In the data rows, 128 means zero.
Here is a table of points, one per row:
[105 138 107  76 103 239  94 106 114 151 156 123 152 107 155 110 115 120
 107 145 133 194 194 124 155 147 174 120 141 135 157 112 128 135 117  79
 164 128 162 140 128 119  70]
[ 89 102 138 142 143  53 113 166  71 149 149 127 140 101 150 144 170 125
 173 212 112 162  40 148 152 170 162 140  94 142 136 132 160 107 138 158
  70 138 125 154 160  78 123]
[187 130 221  72  98  73  90 117 177 145 174 128 100 162 112  87  49 219
 142   0  45  81 233 190 134   0 105  55 161 119 165  78 158  78 171  82
 114 110 171  62 119 120 201]
[ 54 146 174 169 114 150   1  45 237  99 102 121 145 104 100 155 147   0
 146 195 148  87 104 163 123  97  96 116 144 133 101  95  73  84 127  64
 219  84 135 154  61   8 182]
[231 148 179 155 105 189  71  55  94 129  74  97  80 131 179 103 129 124
 181  71 186 213 110 110 130 108 145 181 184 102  91 150 205  98 106 155
 172  93  86  21 144 133 108]
[ 78  94 146 122 162  58  87 164  99 123 118 100  95 115  96 113 130 127
 135 252 130  99  97 118  53 205  95 113 149 127 149 147 108 129 108  62
  80 126  95 112 133 162  66]
[147 118 204 124 159  70 125 120  91  64 123 129 145  98 160 181 122  97
 136 190 142  75 117  74 141 108  72 120 105 176 122 134 144 104 104 159
 119 116  87  63 163 153 166]
[ 86 184  73  96 193 240 125 172 161  86  98 140 201 155 124 114 149 105
 124   0  95 191 104  99 106  28 138 165  75 118 150 113 118 127 137 130
 171 128  62 206  94 117 240]
[147 175  30 164  20 112  95 112 133 132  99 149 120 103  70 128 143   7
  83  49 157  58  21 158 146 218 138 152 147 123 137 150  66 159 130  62
 168 134 242 130 124  48 115]
[ 49  79 117 121 196  97 146  88  73 168 110 115 123 128 117 208 124 152
 111 145 151 152  91 129 137 110 148 113 136 113  95 132 191 117 101 124
  98 169 132  80 134 143  32]
[  0 170 142 133 115 155 187 196 154 154 127 118 152 137 131   3 171 135
 179  57 177  78 215 187 126 120 107  97  83 154 116 172 148 255  75 127
  44 134 137  60 206 213 136]
[175  80 219 124 116  20 149 133 116 133 155 138 190 111 120 156 112 100
 171  89 115 199 129  98 140  91 144 141 123 124 118 134 178  69  93 112
 125 112 135 125 113 145 164]
[198 171  77 171 163   0 141  85 151 126 140 135 154 114 135 199 137  88
  61 166 103  79 143 169 213 171 145 112 186 142 109 166 149 139  62 145
 124 143 164 192  67  98 142]
[ 10 185 212  84 163  14 166 190 137 113 102 126 122 127 128 155  38 118
 117 125 165 206  32 144 134 206 149 152  72 104  79  98 140 191  82 122
  86 150  95 134 151 151 222]
[129 106  60 127 152  79 123  61 173 125 108 182 158  81 134 130 111  66
  63  73 105  22  51 113 188 181 128 119 131 108 111 120 156 137 150 105
  94 115 147 133 112  90  59]
[133  61 114 200  74 170 103  58  50 174 138 127 168 133 116  94  73 102
  99 157  69 186 199 104 118 152  90 129 134 123 112 162 139  33 173 195
 151 132 131 166 101 156 132]
[120 144 109  93 128 223 106 172 171 116 102 153 104 144 138 127 115 219
 101 130 139 189  97 126 112 191 106 101  80 136 159 121 134 117 131 172
 194 117 180 175 140 133  96]
[126 147 117 151 117 101 114 166 140 135 118  75 111 127 159 110  99 111
 119 206 128 170 107 121 131 179 126 144 121 163 116 104 114 133 105 168
 136 123  37 152 139 102 178]
[109  80  71 164 172 255 170  82 129 136 159 118  64 119 103 156 136 133
 118 179 141 112  95 145 148 145  35 163  89 128 186  71 171 190 196 163
  51  87  93 132 105 120  53]
[ 62 103  35 178 101 167  55 152   0  80 182  28  90 175  64 154  35 144
 255 224 242  53 174 142  86 141 120  88 177  80 180  96  80 117 123 150
 105 200   0 128 151  97 132]
[145 105 152 114 146  59 160 130  99 110 116 124 170 159 151 103 126 173
 140 214  75 129 128 110  85 182 185 118 120 155 144 128  49 120  95 108
 156 143 130 124  79 112 158]
[136 126 139  80 157 114  58 139 164 150  81 161 139 130  87 114 121 124
 171 113  99 168 108  89 112  98 143  75  94 127 151 141  44 207  89 110
 135 145  85 123 128 161 151]
[ 73 113 137  98 114  85  97 156   0 100 131 113  95 145 151 161 135 130
 205 176 162 137 123 109 168  57 150 141 121 121 191 110 178 113 103 138
 112 123  57 144 142 103 122]
[153 176 122 136 164 138 126  95 154 107 149 148 121  91 143 125 139 210
 139 168 110 169 105 106  80 234 127 111 186 141 184 171  91 146 144 138
 108 107 116  97 148 182 144]
[255 123  72  56 104  51 192 133 109  87 111  75  83 153 158  95 200 204
 154  14 133  45  90 181 157 130 122 126 109 132  87 102 169 171 162 124
 156 150 131 122 125  71 255]
[122  99 187 145 111 199  79 157 126 139 117  89  98 130 138 104 107  30
 104  50 124 165 165 138 162 118  76 127 170 146 137 114 102  57 141  72
 144 110 203  97 137 200 182]
[ 89 140 216 107 175 135 161 170 192 108 140 133 151 151 126 148 106  98
  98  39 109  68 144 159 145  98 134 132 107 118 107 152 199 137 100 158
 132 152  76 148 155 138  82]
[  0 138  27 157 117  27 224 114  79  74  95 140 128 134 166 141  97 167
  49  33  74  97 140 131 152 139 136 133 212 135 138 125 117 165 117  77
 130 133 127 164 136 163  36]
[211 160 190 108  96 140 112  87 197 154 148 133 101 114 115 144 137 154
 140 159  66  60 211  99 179  70 178 117 149 132 148 141 184 113 135  90
  72  94 143 186 114 143 164]
[ 95 164  35  61 120 251 117  74 234 255 204 255 105 124 143 155 116 255
 146 138 250 187 163 108 146  90 123 130 236 118  10 123   0  28 248 127
  15 159 181 105 182  28 187]
[ 79 146 153 112 121 103 148 160 116 172 108 129  88  87 124 122 153 112
 139  33 127  75 108  90 104  84 144 147 100 134 170  98 169 145 135 140
 103 130 131 189 147 180 137]
[146 156 121 116 121 148 222 198 223  73 150  42  83  93 159 122 158 103
  61 178 182 151  47 110  94  18  39  94 131  81 103 158 253  95 151 117
 203 117 218 131 147 139   0]
[ 94 113 108 133 124 163 131 116  36 129  90 150 115 136 124 145 184 253
 113  59 115 213 186 116 136 109 137 148 137 119 191 140 149  91 198 206
  92 161 135 126  68 115 129]
[140  30  65 186  66 235 159 105  91 186  74 164  58 201 100  70 141  51
 126 204 152  84 190  80  74 136 106 135   1 153 120 208  31 207 111 165
 150  84 185 144 212 160  99]
[235 164 209 140  90 100 111 144  88  69 149 149 159 134 117 190 125  86
  96 218 115 107  88 156  48 126 185 149 133 106  99 139  38 138 150 151
 109 128 132  91  70 153  45]
[255  31 173 114 128 140 123 131 161 141 131  90 132 169  96  32 189 255
 124  35  71  42 144 154 161  68 149 126 144 145  53  94  87 166 192 184
 151 177 144  75 106  76 255]
[206 138 103 114 149 104 225 183 188 123 147  84 132 114 129 144 207  67
 136 185 149 146 175 135 122 115 100 148  73  99 111 187 229  75 131 125
 182  90 217 185  69 207  42]
[127 142  81 155 133 100 165 148  74 166 143 125 145 133 150 146  87 117
 112 132  20 138 127 136  90 202 124 150 148 156 122 113 185 157 117 124
 162 123 102 126 104 147  70]
[193 200 169 211 168 156 105  77 215 105 142 174 203 140 108  92 142 181
  97 185 177 185 153 140 121 127 211 144 118 125 172 106  99 146  87 100
 184 139  96  88 128 200  28]
[101  95 113 110 122 193 146 163 137 103 161 143 200 106 145 142 145  43
 121 155 129 150 170 110 114 177 126 146  98 128  91  84  86 123  88 133
 141 116 127 136 176  54 131]
Along one direction, these points spread out more than along any other. Take the direction at right angles to it along which they spread out most. Go by this last direction. How far along it is each point below, from 0 to 99? 50 is the average, and the first point above lies past it. One standard deviation of the points above along it is 16.
[235 164 209 140  90 100 111 144  88  69 149 149 159 134 117 190 125  86
  96 218 115 107  88 156  48 126 185 149 133 106  99 139  38 138 150 151
 109 128 132  91  70 153  45] -> 47
[ 54 146 174 169 114 150   1  45 237  99 102 121 145 104 100 155 147   0
 146 195 148  87 104 163 123  97  96 116 144 133 101  95  73  84 127  64
 219  84 135 154  61   8 182] -> 59
[127 142  81 155 133 100 165 148  74 166 143 125 145 133 150 146  87 117
 112 132  20 138 127 136  90 202 124 150 148 156 122 113 185 157 117 124
 162 123 102 126 104 147  70] -> 41
[ 78  94 146 122 162  58  87 164  99 123 118 100  95 115  96 113 130 127
 135 252 130  99  97 118  53 205  95 113 149 127 149 147 108 129 108  62
  80 126  95 112 133 162  66] -> 53
[120 144 109  93 128 223 106 172 171 116 102 153 104 144 138 127 115 219
 101 130 139 189  97 126 112 191 106 101  80 136 159 121 134 117 131 172
 194 117 180 175 140 133  96] -> 61
[ 89 102 138 142 143  53 113 166  71 149 149 127 140 101 150 144 170 125
 173 212 112 162  40 148 152 170 162 140  94 142 136 132 160 107 138 158
  70 138 125 154 160  78 123] -> 48
[101  95 113 110 122 193 146 163 137 103 161 143 200 106 145 142 145  43
 121 155 129 150 170 110 114 177 126 146  98 128  91  84  86 123  88 133
 141 116 127 136 176  54 131] -> 61
[147 175  30 164  20 112  95 112 133 132  99 149 120 103  70 128 143   7
  83  49 157  58  21 158 146 218 138 152 147 123 137 150  66 159 130  62
 168 134 242 130 124  48 115] -> 48
[255  31 173 114 128 140 123 131 161 141 131  90 132 169  96  32 189 255
 124  35  71  42 144 154 161  68 149 126 144 145  53  94  87 166 192 184
 151 177 144  75 106  76 255] -> 44
